One turn sends every row of this set to another row. A few are shown first. Where does it send the rows asked after them?
bugi: [ 20  -8 -23  13  11  -6   6  37  -9   8   9  11 -21  31 -27]
Pel: [ 18  -3 -27   7  11  -9  -1  41   9   8  14   0 -12  32 -19]
Tika: [ -2   3  -5   5   1  19 -18 -27  26  16   1  13 -10 -41  11]
mazul: [  6   6 -16  -4  -3  15 -11 -26  20  18  -2  -1  -3 -36  21]
gunom: [  5  41 -11  21  -4 -20  -6  -7  14  33   1  -4  32  12  17]
medi: [ 28  12  26 -16 -37 -43  -1 -30 -12 -15  12  -9  -3  40  -2]
zaz: [ -2   1  48 -17 -24  14 -14 -30  17   1   5  37 -13  35 -24]
muz: [ 23  -2 -24  13   0  -5  -4  43  -7  -2   4   4 -19  34 -24]
Taf: [ 20  -2  15   3 -23 -16  35   7   6 -33   0  16  24 -18  42]
fos: [-13  -5  45  17   2  -9  20  26 -22 -24 -25  32  26  -6   0]
Rab: [ -1   6  28  19  13 -22  12 -20 -32 -19   0 -41 -35  -1  -8]
nem: [ -2   7  39  14  17 -24   8 -28 -20 -23  12 -32 -44   4  -2]
fiso: [ 10   0  36   1  19 -12  15 -19 -16 -31   8 -39 -39  -7   7]
nizel: [  9   2  44 -20 -38   1 -12 -24  18   4   3  32 -15  44 -17]
Talod: [ 16  -1 -13  14   6  -5   6  44   0  15   3   2 -15  46 -23]
livab: [-13  20  70  39   7 -36   6  -4   3 -12   4 -10  -2  21  21]
pepo: [ 11   9   8   0   7  21 -13 -15  36  25  -4   8 -11 -30  34]
megup: [  6  11  50 -16 -25  14 -16 -29  11   3   4  39 -18  41  -8]
gagel: [ 12  -6  21   2 -12 -24  19   5   6 -35   1  10  26 -30  44]
Dukif: [ 26  24  24 -15 -38 -33  15 -38 -13 -13  10  -5   8  40   3]
kom: [ 31  -1 -22  -8   5  -8   3  37  -6   1   5 -11  -7  35 -23]
bidup: [-18  29  57  47   4 -26  10  -1  13 -14   5 -21  -2  17  20]
zeko: [-12  -6  40  16   9   2  21  19 -25 -13 -19  46  22   0  -9]
rop: [  8  10  62 -10 -29   9 -14 -21  17  13  -9  22 -15  44 -10]
gef: [ 11  29 -14  23  -3 -30 -13   5   8  36  -3   5  31   5  21]
bof: [ 20   1  14  13 -24  -9  10  29  51 -12  26   0 -15  41  17]
Fisoz: [-12  -5  48  16   4   7  25  26 -10 -13 -24  40  26   0   8]
pup: [  1  -4  27  20  13 -15   8 -23 -23 -23   8 -27 -50  -8 -12]
Kab: [  5   0  51 -26 -32  14  -5 -32  21  -4   6  24 -16  35  -8]
bavon: [  1  15  -6   0  10  21 -22 -25  23  13   5  11  -9 -33  24]
ninok: [ -1   6  27  16  15 -13  -1 -19 -22 -36   9 -35 -42  -4  -5]
lizu: [ 21  -1  12   3 -16 -14  -6  24  53  -2  32   7 -12  41  19]
zadif: [  2   9  -4   5   2   7 -14 -24  22  25  -6  16   1 -40  28]
dud: [ -4   1  40  21  -1   2  15  23 -29 -16 -28  45  20   1   2]
ginip: [ -4   5  40  15  -1  -4  13  26 -26  -7 -38  24  36  -1  -3]

kom -> pepo
nem -> nizel
Fisoz -> Rab
Now find these:
Tika -> zeko
bavon -> dud
livab -> medi
bof -> gunom

